In the data rows, 128 means zero.
Some points:
138 141 119 127 101 142 142 79 119 146 175 90 159 101 150 138 61 104 153 165 115 121 151 60 146 132 104 222 74 103 160 152
120 108 49 109 73 133 126 134 160 95 154 156 207 162 135 80 174 186 129 137 134 92 104 105 171 141 139 110 100 125 100 124
132 146 90 39 126 127 110 93 130 139 100 127 165 111 120 170 131 97 114 80 104 157 181 134 171 128 152 94 161 172 145 158
114 49 138 190 93 133 114 53 60 111 104 148 109 122 153 138 134 120 170 170 168 148 127 179 139 106 189 127 169 112 123 157
180 128 122 115 124 144 130 134 145 135 100 179 98 119 104 120 107 190 116 98 94 158 98 167 220 68 72 187 129 110 112 109
60 131 181 156 141 166 119 130 72 175 122 107 181 136 132 169 145 133 125 115 107 95 117 104 146 132 91 108 155 74 135 111
61 134 182 143 142 170 124 128 79 169 103 117 180 152 132 172 142 133 126 120 104 97 114 99 142 132 97 114 151 70 129 116
40 172 180 142 126 17 149 119 116 162 96 94 100 161 118 134 176 115 86 119 127 118 124 134 160 141 104 152 125 178 114 164
58 146 106 148 171 149 139 121 141 147 114 104 156 137 108 131 67 193 114 78 160 139 140 120 124 99 165 110 122 165 86 175
99 132 162 164 97 142 137 168 146 144 109 122 146 128 107 95 108 65 124 84 79 161 168 119 147 111 177 101 127 157 127 156
180 131 124 115 134 160 157 162 150 121 123 68 187 146 126 172 116 72 119 146 74 163 89 182 92 77 104 97 140 121 125 77
153 124 136 132 116 123 119 159 135 147 114 156 109 101 106 105 111 190 138 125 72 151 112 147 92 215 97 142 133 135 135 91
95 122 167 161 97 144 126 163 138 145 115 123 150 126 100 91 110 69 129 77 85 160 179 125 155 120 177 112 138 148 113 154
153 91 160 96 154 87 112 163 140 156 140 183 111 62 140 127 140 113 142 141 158 101 140 106 118 107 125 136 149 150 76 88
87 154 172 153 131 205 116 138 101 59 110 86 97 124 133 114 167 105 93 126 128 113 113 113 153 144 110 149 139 220 118 141
153 132 95 108 92 110 135 164 78 82 173 148 92 165 111 209 172 203 130 122 152 90 98 110 146 126 151 58 111 150 127 145
138 122 93 102 96 106 131 152 68 68 141 122 111 168 126 176 152 196 145 102 162 90 107 106 139 135 148 212 111 147 108 144
161 136 148 127 125 123 114 172 127 153 128 169 110 111 128 102 118 195 151 118 89 155 122 147 94 62 72 140 129 131 153 107
113 147 96 34 120 148 127 91 128 142 110 137 163 116 135 174 142 105 126 92 106 151 191 139 56 136 169 106 169 171 142 158
149 119 109 102 127 142 152 110 121 145 167 111 79 135 151 109 72 87 123 152 119 81 127 201 193 165 96 90 100 119 132 160
157 139 134 110 115 153 147 137 145 138 110 185 100 123 123 123 121 206 125 118 93 152 113 169 82 72 89 185 139 114 126 112
154 128 134 134 110 127 127 152 149 153 129 150 105 99 114 107 111 185 138 96 71 155 102 156 89 215 109 146 136 115 130 97
175 164 143 133 122 95 131 88 105 164 109 128 100 169 116 149 168 71 173 101 95 101 90 117 100 124 154 168 108 148 169 155
149 88 154 93 149 84 177 164 139 151 127 192 107 64 143 127 140 108 131 145 149 105 132 89 113 104 131 137 139 150 77 85
81 139 185 164 149 163 125 139 74 62 112 98 183 124 138 165 140 135 137 117 109 101 137 110 151 140 91 116 173 87 133 110
108 176 85 167 161 134 128 97 145 86 169 157 152 95 129 108 169 141 164 139 124 58 168 188 115 127 127 105 68 123 142 60
156 123 116 91 132 141 159 97 119 132 131 122 83 142 153 105 74 93 126 153 133 75 133 199 193 175 85 106 100 118 127 162
98 169 80 159 158 124 133 87 119 78 178 140 143 98 136 83 174 136 176 140 130 190 162 158 113 120 103 94 66 122 129 61
108 167 59 188 152 182 140 154 110 64 107 89 95 130 135 122 174 123 126 105 133 115 139 101 151 153 110 119 173 92 121 139
90 94 135 48 105 140 124 107 164 105 145 150 151 143 11 100 126 86 175 185 175 118 118 133 142 117 153 127 182 118 129 181
158 129 149 138 116 105 124 149 150 44 119 147 83 117 124 128 97 171 147 120 168 179 129 127 105 181 106 111 120 133 156 80
105 114 196 78 66 134 136 112 170 85 142 148 180 164 145 87 170 178 124 128 135 91 98 113 163 134 148 110 102 101 110 117
61 208 101 151 102 100 90 152 195 74 112 167 71 137 155 153 102 107 131 180 144 131 91 140 149 92 165 133 162 82 131 150
178 162 137 143 121 90 128 95 96 168 126 117 106 160 114 143 164 69 169 96 99 99 89 112 104 128 147 166 116 156 173 153
188 125 145 158 146 66 102 102 148 161 136 121 154 183 144 74 138 130 125 148 75 112 131 107 101 127 105 111 167 186 97 97
140 104 109 94 135 132 144 128 139 114 122 107 140 137 133 205 107 87 111 137 144 176 94 156 81 181 72 113 105 113 103 201
159 135 136 114 120 142 137 142 136 141 125 186 103 120 122 121 122 211 112 120 87 155 113 166 89 73 87 176 140 115 137 110
59 145 102 153 170 150 144 124 142 147 109 107 157 137 110 134 68 191 110 82 154 139 137 114 125 97 163 110 114 171 91 175
174 153 136 125 107 146 149 92 120 147 131 115 158 98 146 152 77 115 163 195 121 113 150 51 156 146 110 66 68 105 175 149
131 150 89 43 125 125 119 98 137 138 93 123 167 111 119 168 131 99 111 84 102 160 174 132 166 126 154 88 154 173 152 161
186 126 139 153 146 67 127 101 150 156 124 128 152 192 147 75 136 129 118 151 70 113 122 100 99 126 111 115 162 187 95 101
67 150 173 140 119 212 107 122 112 167 114 96 80 138 126 118 174 99 91 126 128 110 96 114 144 134 113 142 122 210 115 142
166 60 156 172 161 126 131 94 143 82 171 139 99 164 135 91 95 160 80 128 138 97 198 84 94 108 121 109 190 100 182 176
142 67 82 67 152 95 102 132 147 148 122 67 101 93 125 138 152 153 146 158 137 132 147 123 138 114 163 170 142 106 178 80
98 128 165 163 85 145 134 163 143 145 112 124 148 128 107 95 109 70 127 80 83 160 172 121 150 115 180 105 132 153 122 153
149 119 155 123 131 96 100 156 117 162 111 160 82 121 123 110 102 169 158 113 179 162 123 114 103 175 89 102 108 127 157 77
138 103 103 104 133 127 136 124 140 125 153 98 138 133 133 211 104 85 108 136 136 183 90 156 86 176 79 100 110 113 105 199
92 165 53 158 145 192 139 136 117 179 92 115 81 161 126 128 177 124 123 109 131 114 119 95 138 141 123 119 150 67 110 151
152 89 148 95 158 88 125 171 144 154 128 200 115 75 146 135 133 106 129 151 145 104 126 86 120 106 127 144 132 163 73 93
183 166 175 148 103 130 113 155 138 144 131 62 110 84 136 151 122 128 95 172 143 127 203 133 110 122 153 168 69 86 73 148
177 136 128 109 115 142 136 152 140 131 130 55 183 153 128 150 116 65 117 115 214 164 100 175 104 58 85 90 139 112 130 67
146 132 105 89 139 145 141 152 129 144 148 89 160 136 152 38 95 90 120 144 154 70 102 184 78 178 112 107 123 110 129 209
92 121 188 104 187 140 123 95 152 83 175 155 155 140 129 116 149 147 133 127 111 73 105 139 155 134 151 116 87 98 104 86
82 209 95 146 112 104 109 149 52 95 148 179 100 134 138 130 103 124 100 194 136 156 98 152 146 106 188 136 164 89 135 152
64 151 105 164 143 164 169 114 140 148 119 105 143 166 115 150 58 168 94 98 152 131 150 118 128 113 184 108 128 183 105 23
62 55 98 214 80 109 111 93 191 110 148 147 157 120 158 114 122 73 140 149 148 122 91 136 150 112 150 132 160 116 136 170
86 110 185 95 184 133 129 84 124 76 183 138 149 141 141 86 158 143 138 127 119 209 94 104 156 127 135 105 84 95 91 86
96 43 118 181 103 110 113 178 51 101 123 145 125 119 145 116 130 109 136 168 145 144 112 171 143 97 188 125 146 103 144 169
There is one direction along which these points spread out most. Take the direction at right angles to it along which they spread out most. Then take the direction at right angles to both along which they spread out most. Go by this last direction. How far along it is each point below, from 0 to 99? 50 is the average, and the first point above lies past it. One standard deviation of the points above along it is 16.
147 118 150 130 112 97 104 147 125 172 128 155 77 121 120 116 101 170 152 114 179 169 123 121 102 174 94 100 109 124 158 73 49
142 68 76 67 153 96 106 133 147 149 122 71 99 97 128 142 151 149 142 162 132 134 142 115 139 112 164 172 136 111 180 79 59
182 167 168 157 100 131 115 145 145 155 155 63 108 79 125 156 123 129 81 170 133 135 191 140 112 117 169 160 71 79 82 151 54
160 59 155 180 174 137 118 117 143 92 123 152 114 171 136 103 108 160 105 140 146 99 190 94 90 112 128 102 54 122 188 184 60
188 145 146 158 143 80 141 88 150 155 120 131 168 36 136 72 147 135 100 118 200 108 95 100 108 126 113 117 164 187 121 125 41
142 66 70 69 154 97 109 136 148 149 121 73 99 100 130 146 149 147 137 167 127 134 141 110 141 113 163 173 130 119 182 77 58
195 166 139 158 133 89 139 114 101 51 114 103 119 146 121 138 162 73 170 94 100 101 101 112 112 139 141 172 133 168 173 155 54
140 115 99 110 124 137 122 131 122 126 118 227 188 144 114 146 103 36 76 111 176 151 116 146 99 189 94 214 114 98 123 61 58
90 160 51 175 140 185 131 142 109 184 113 100 83 148 131 123 176 121 132 99 135 111 124 98 143 142 112 115 155 73 116 142 49
